Turns in one plane each, and the order they were made in; the first pair answered:
sol (before -> after):
[ -1   6  18  37 -17   7 -16  11  -5  13  19]  ->  [  2   0  17  35 -13  10 -15  11  -2  17  20]
[ 15   2 -19 -32 -10  10 -12  -9  32  -8 -13]  ->  [  9  11 -20 -29 -16   1 -13  -6  25 -16 -19]
[-23  16 -11  -5 -20 -14  10   9  -3  -8 -15]  ->  [-21  13  -1  -9 -20   7  23   8 -16  -7  -5]
kika (before -> after):
[ 20 -22  -8  -8  15  21   7  -9  28  13   8]  ->  [ 21 -12   0  22   2  12  -3  -5  23   9  26]
[  2   9   9  27 -14  -2 -11  13   4  -8  14]  ->  [ -4  12  -8  -6 -16 -14 -13   9  12 -13 -15]
[-20  14 -18  -5   8 -29   0  -1  -2  -6 -27]  ->  [-15  -6  -9 -16  31  -4  21  -5  -9   7 -16]
[ -2  -4   9  -2   9 -13   7  14 -15   8   0]  ->  [ -2   1   7   2   5 -15   3  14 -15   4   1]
Mamok (before -> after):
[  7  33  -9  16 -12 -11 -19   2  -1 -14 -18]  ->  [ 15  27  -9 -12 -20  22  -7  -6   3 -15 -18]
[  4 -13  -7   7   7   9 -19 -12  17  19  10]  ->  [-12   7  -4  22  -6 -16 -25  -3   1   7   5]
[ 23 -13  -3  13  11  15   1   4  30  13  19]  ->  [  1  12   1  36  -1 -24  -9  15   8   1  13]
[  5  -4  11 -26 -10  22  20  -9  24  12   2]  ->  [  4 -10  10  11   9 -11   5  -1  36  27  12]
musi (before -> after):
[ 10   4 -15   5 -20 -13 -28  -3  28  -2   2]  ->  [ 11  -6 -16 -33  -9  14  -8 -11  26  -1 -14]
[ -5  15  -9  19 -27 -29 -25  -5   4 -15 -17]  ->  [  1 -16 -23 -23  14 -12  -8 -11  22   6 -35]
[ 15   2 -10   5   4 -12  -8  11   8   1   4]  ->  [ 12   1  -8 -22   2   8   7   7  -3  -7  -4]
Nidif (before -> after):
[ -5 -12   3 -42  26  30   6 -18   7   3   2]  ->  [-24   3  11 -38  21  19  16 -12 -20  -8  -6]
[ -5 -10  11  24  15   2   4   6 -12  10  13]  ->  [  9 -19   0  10  19  10   0  -1  11  16  11]
[ -2  15   8  25 -43  -5 -10   0 -18 -23  23]  ->  [ 19   1   0  28 -38   4 -18  -7  13 -10  36]
Now pairs of rows:
(two turns a pair)
[ 11   6  13  13 -27  28   5  -1  -9  -4  26]  ->  [ -2  11 -13 -33 -29  12   0  -8   3 -12 -18]  kika then kika
[  3  31  -3   3 -33  -3 -28 -14  13 -26  10]  ->  [ 16  -5 -20 -25  17   2 -18 -20  42   5  -4]  kika then Mamok
[ -2   4 -25 -26  -1 -14  -9  -4  10  -3 -31]  ->  [-17  18   3   8 -12 -19   0   5 -35 -14  -9]  sol then Nidif
[ 11  -2 -11  -8  -2  10  -5   2  11  -2  17]  ->  [  0   9  -8   7  -5 -14 -14   8   7  -5  16]  Mamok then sol
[ 36 -10  -7 -37 -29  56   2 -13  12  -3   5]  ->  [ 28 -20 -37 -39   7   4 -16  -9  40  16 -27]  Mamok then Nidif
[  3  21   5  35 -42 -10 -21   4   0 -18  21]  ->  [ 28  -8   1   6 -27  35 -11 -10  29   0  30]  Mamok then Mamok
[  4  27 -20 -35 -48  11 -11 -22  10 -32  -2]  ->  [ 15  -9 -23 -53  -6  39   8 -24  22  -6   2]  kika then sol
[-12  -3  14  24  15 -16 -11   0 -14   5  31]  ->  [ -8 -20  -2 -11  39  -8  -3  -6  -1  17   6]  musi then sol
[  5  -1  -6  24  13 -22  -8   6  10  10   9]  ->  [  5 -17  -7  -1  32  -3  10   3   6  15   0]  musi then Mamok
[-24  -7  -4 -26  16  30  17   3 -12  13  -7]  ->  [-28   9  12  24  -3  12   7  12 -29   5  19]  Nidif then kika
[-20  24   3  -6  -7 -23   3   3 -14 -15 -20]  ->  [  5  -1  18  -6   2  34  22  -7 -10  -2  14]  Mamok then kika
[ -2 -25  13  13  17  -5  12   5  -6  11  13]  ->  [ -4 -17  17  21   3  -7   7   3 -13   6  19]  musi then musi
[  6 -10  16  10  25  22  17   0  10  19  24]  ->  [12  1 15 24  6 19  4  0 15 13 35]  Nidif then kika
[  5   4  -5  16  19 -22  10 -11 -25   4 -11]  ->  [ 22  -7 -11  10  24 -12   2 -16   1  15  -5]  Nidif then Nidif
[-1 -7 11 11 14 25 21 -5  1  0  0]  ->  [11  0  3 20 -2 15  0 -9 26  1  6]  kika then Nidif
[-27 -14 -23 -37  33  -7   5  10   2   6 -36]  ->  [-11 -35   1 -10  48  28  19  11  -6  24   9]  kika then Nidif
